[[4275 4417 4272 4340 5238 4926 5294 4872 5057 4877 5121 4428 4094 4168
  5005 4097]
 [3955 3490 3628 3148 5792 7660 5391 7600 4578 8781 5993 3078 4243 4094
  2771 4366]
 [7029 6336 6869 6229 2122 3640 1998 3647 2251 6636 2580 5880 7123 7472
  2599 7063]
 [5916 5468 5786 5339 3415 4534 3287 4520 3258 6541 3686 5140 5978 6185
  3192 5955]
 [4891 5166 4912 5186 4392 3210 4733 3147 4960 2832 4272 5265 4443 4707
  5977 4405]
 [6002 6035 5999 6078 3104 2324 3445 2284 3948 2947 3167 6009 5591 5994
  5372 5513]
 [2925 3287 2823 3137 6763 6029 6873 5926 6360 4620 6504 3377 2656 2581
  5830 2741]
 [3398 3245 3204 2969 6403 7480 6100 7415 5254 7780 6396 3031 3562 3384
  3646 3668]
 [3974 3752 3761 3504 5700 6723 5472 6662 4853 7308 5771 3504 4080 4004
  3664 4165]
 [5432 5709 5547 5794 3763 2468 4131 2427 4521 2477 3646 5839 4967 5311
  5925 4879]
 [7051 6596 6994 6579 2021 2692 2078 2697 2533 5135 2357 6299 6958 7381
  3510 6862]] value 3955

[[ 58 121 188  61 164 146  99]
 [ 78 187  36 180 117  51  67]
 [117 107  32 128 152 139  45]
 [135 129  92 184 129 103  95]
 [142 191 127  81 101  53  84]
 [117 166 100  43 108  96 154]
 [ 90 111  45  58 206  48 136]
 [ 37 122 103 188 185  36  73]
 [174  59 204 181 173  36  46]
 [180  64 130  60 133 146  46]] value 78

[[6375 6295 6426 3926 2997 4261 2956 4686 3414 3918 6403]
 [3268 3116 2974 7632 8532 7317 8455 6300 8334 7526 3116]
 [7690 7821 7852 2238 1216 2671 1212 3558 2597 2343 7700]
 [5001 4795 4943 5713 5118 5845 5057 5684 4854 5569 5050]
 [6800 7046 6796 3072 3279 3199 3268 3602 5079 3292 6603]
 [5895 6489 5671 3743 6105 3335 6112 3062 9241 4187 5354]
 [4265 4059 4079 6434 6536 6410 6456 5939 6261 6367 4175]
 [6364 6852 6216 3264 4899 3069 4898 3112 7667 3674 5914]
 [5882 5546 5978 4856 3046 5310 2986 5653 2328 4620 6117]
 [5831 5678 5832 4609 3778 4891 3723 5116 3853 4564 5856]
 [4197 4065 4004 6516 6876 6398 6808 5816 6860 6445 4094]] value 3268

[[  9  27  28   6   4  11  -8  -4  13  10  28 -15   9  13  10  -9]
 [ -1  17  21   8  -6   8  -4   0  12   4  24 -15   2   5   8  -8]
 [ 10  20  -4   7   3  12   4   8  11  12   5   1   9  11   8  10]
 [  0  47  12  12 -23  19 -16   2  25  11  35 -39   3  11  14 -11]
 [ -2  46  20  12 -23  17 -18  -1  25   9  39 -41   2  10  14 -16]] value -1

[[5 6 2 4 9 4 6 4]
 [5 8 4 6 5 4 5 5]
 [5 7 5 6 6 7 5 5]
 [4 5 6 6 4 1 5 6]
 [2 4 6 6 3 3 5 3]
 [3 6 6 6 4 4 5 4]
 [8 6 6 4 4 5 5 8]
 [7 5 3 5 6 5 6 5]
 [8 6 5 5 5 4 5 6]] value 5
---
[[  65 -123   13 -317 -322  -45 -134  -13 -143 -229 -292  -36 -298  -68
  -148   -6]
 [-402  -54 -160 -718 -116 -652 -127   80   56  235 -327 -456  253 -141
  -165  264]
 [ 233  -27  428 -262  231 -102 -351  258  250  164 -226 -439 -749  -90
  -211  389]
 [-353   61 -421  333  289 -496 -239 -726 -200  244   98 -640  137  -64
  -390 -117]
 [ 373 -327  188  -79 -727  579 -274   67 -144 -539 -286  409 -821  -87
  -111   77]
 [-328  -79  200 -555  463 -641 -295  473  282  312 -211 -515  -35 -307
  -172  248]
 [-412  -66 -333 -787 -246 -640  -39   69 -318 -346 -298  -30  363 -160
   -19 -620]
 [   6    8  208 -486  411 -284 -387  319   99   90  -87 -373 -562 -168
  -198  175]] Answer: 233

[[156 181 162 147 155 127 131 192]
 [168 176  78 131 139  88 173 153]
 [161 177 153 153 161 141 148 162]
 [156 177 161 154 160 140 148 203]
 [165 184 147 147 154 123 119 181]
 [163 187 127 151 174 120 142 156]
 [175 224  65 156 208  70 149 126]
 [159 174 174 154 148 125 123 186]
 [191 230  87 159 198  55 145 131]
 [149 204  97 153 177  92 125 158]
 [160 194 154 154 152 136 127 178]] Answer: 161

[[184 196 167 113  95  89  62 102  88 100 124 152]
 [218 194 181 183 157 189 189 186 176 154 181 144]
 [130 184 160 147 150 150 151 170 146 175 205 165]
 [232 197 152 168 125 148 129 137 162 119 143 149]
 [149 161 153 191 169 161 155 185 172 184 214 213]
 [185 225 188 142 117 122  96 141 167 124 131 138]
 [171 132 180 213 185 211 191 170 144 171 155 222]
 [214 145 117 126 123 142 134 138 137 160 152 196]] Answer: 130

[[5425 5247 4836 6835 4951 6134 4649 6679 7668 4566 5352]
 [6853 8371 4291 5289 6127 4551 7306 4694 6357 4186 4491]
 [5254 5611 6465 4520 6118 4725 5245 5444 3451 7308 8058]
 [6077 5572 7667 5415 5465 5713 6705 4497 4962 6577 5599]
 [6115 7255 5297 5530 5864 4584 5793 5680 5936 5557 7091]
 [4924 5598 3877 3864 6615 4774 5292 5402 3075 5791 5601]
 [4926 4676 5684 4665 5946 5476 5134 5486 3725 6495 6084]] Answer: 5254

[[39 46 34 14 51 51 45 41 34 25 55 46 46]
 [53 17 40 56 33 37 39 40 38 53 45 52 43]
 [40 32 38 35 38 42 53 50 39 41 31 43 42]
 [26 33 41 39 33 76 42 42 29 19 54 54 58]
 [21 46 34 58 49 56 37 44 39 56 44 43 54]
 [47 42 22 28 42 32 47 48 49 35 50 50 39]
 [47 34 39 32 24 24 47 45 51 27 34 38 35]
 [39 43 44 24 47 34 43 34 36 46 40 46 49]
 [30 27 55 32 23 27 39 29 40 36 36 49 56]
 [60 34 40 52 31 32 39 44 48 25 41 37 24]
 [59 22 39 17 47 30 42 35 31 49 48 52 46]] Answer: 40

[[3 5 3 7 5 6 7 8 6 7 3 6 5]
 [5 6 4 6 4 7 5 5 6 6 5 5 5]
 [3 4 5 7 6 8 3 8 8 4 3 8 3]
 [6 7 7 4 4 3 5 3 3 6 7 3 7]
 [4 7 4 3 2 2 8 3 3 8 3 4 2]
 [4 5 4 7 5 5 5 7 6 5 5 8 5]
 [5 7 6 5 5 5 7 5 6 6 5 4 5]
 [6 6 5 6 5 6 5 6 4 7 4 3 5]
 [3 7 3 5 4 5 6 4 4 6 4 2 6]
 [8 4 9 6 4 5 4 5 4 5 7 4 7]
 [4 5 6 3 3 3 6 3 3 6 8 1 8]
 [2 7 3 4 5 5 7 5 4 7 3 6 3]] Answer: 3

[[4 9 2 3 6 3 4 3]
 [3 3 4 0 5 4 2 5]
 [4 7 5 8 4 6 4 2]
 [7 5 4 3 6 5 4 8]
 [4 0 6 5 6 5 1 6]
 [6 8 3 6 3 6 8 4]] Answer: 4

[[5 5 5 4 5 4 5 4 3 4 6 4 5 5 5 5]
 [5 5 6 6 5 5 5 5 4 3 4 4 4 7 5 3]
 [4 6 5 4 5 5 6 7 6 4 6 5 6 4 4 5]
 [4 6 5 3 5 5 6 6 6 5 6 5 6 4 4 4]
 [4 6 6 7 6 6 5 7 4 5 6 5 4 4 1 2]
 [4 5 5 5 4 5 4 5 5 7 4 4 5 4 3 4]
 [4 6 5 4 5 5 6 7 6 5 6 5 6 4 4 4]
 [4 5 5 5 4 5 4 5 5 7 4 4 5 4 3 4]
 [5 5 5 5 5 4 5 4 3 4 6 4 5 6 5 5]
 [4 5 5 6 5 5 4 6 5 6 4 4 4 4 3 3]
 [4 5 5 3 4 4 5 5 5 5 6 5 5 4 5 4]
 [4 4 4 6 4 6 2 6 5 5 4 6 3 4 5 4]] Answer: 4

[[3409 4148 7860 4442 7433 4057 7076 6221 4964 3798 5436 6268 5054 6719
  3604]
 [3750 4410 3946 4788 4708 2858 3998 2927 4581 4735 3837 4789 5095 4462
  3208]
 [4445 3806 6253 3840 3136 5247 5136 5127 4028 2987 5115 4850 4326 4833
  5041]
 [4648 2870 1590 4841 3451 5591 2983 4140 3022 4842 3448 4726 2975 2706
  2986]
 [5557 4178 2186 2606 5129 5784 2324 4677 2176 3112 3259 3209 2718 2384
  6396]
 [3522 4329 9346 3810 5707 3986 6804 6426 6141 4101 5018 3765 4139 7390
  5382]
 [3197 4293 3970 3622 4310 3572 4654 2444 5478 4205 4559 3635 4214 4237
  4078]
 [2287 4560 5724 3189 7114 3293 6741 3916 3645 2593 6008 6621 4812 4842
  4060]
 [5754 3523 2057 4126 1528 4946 2416 3478 3359 4834 2459 2321 2861 2745
  3817]
 [3748 3131 4113 4140 4443 5014 4333 5045 4368 4386 4212 4240 3182 4195
  4357]
 [5614 5610 6376 6336 1379 4046 6001 4321 7392 5810 5682 3392 6836 5976
  4227]] Answer: 4445
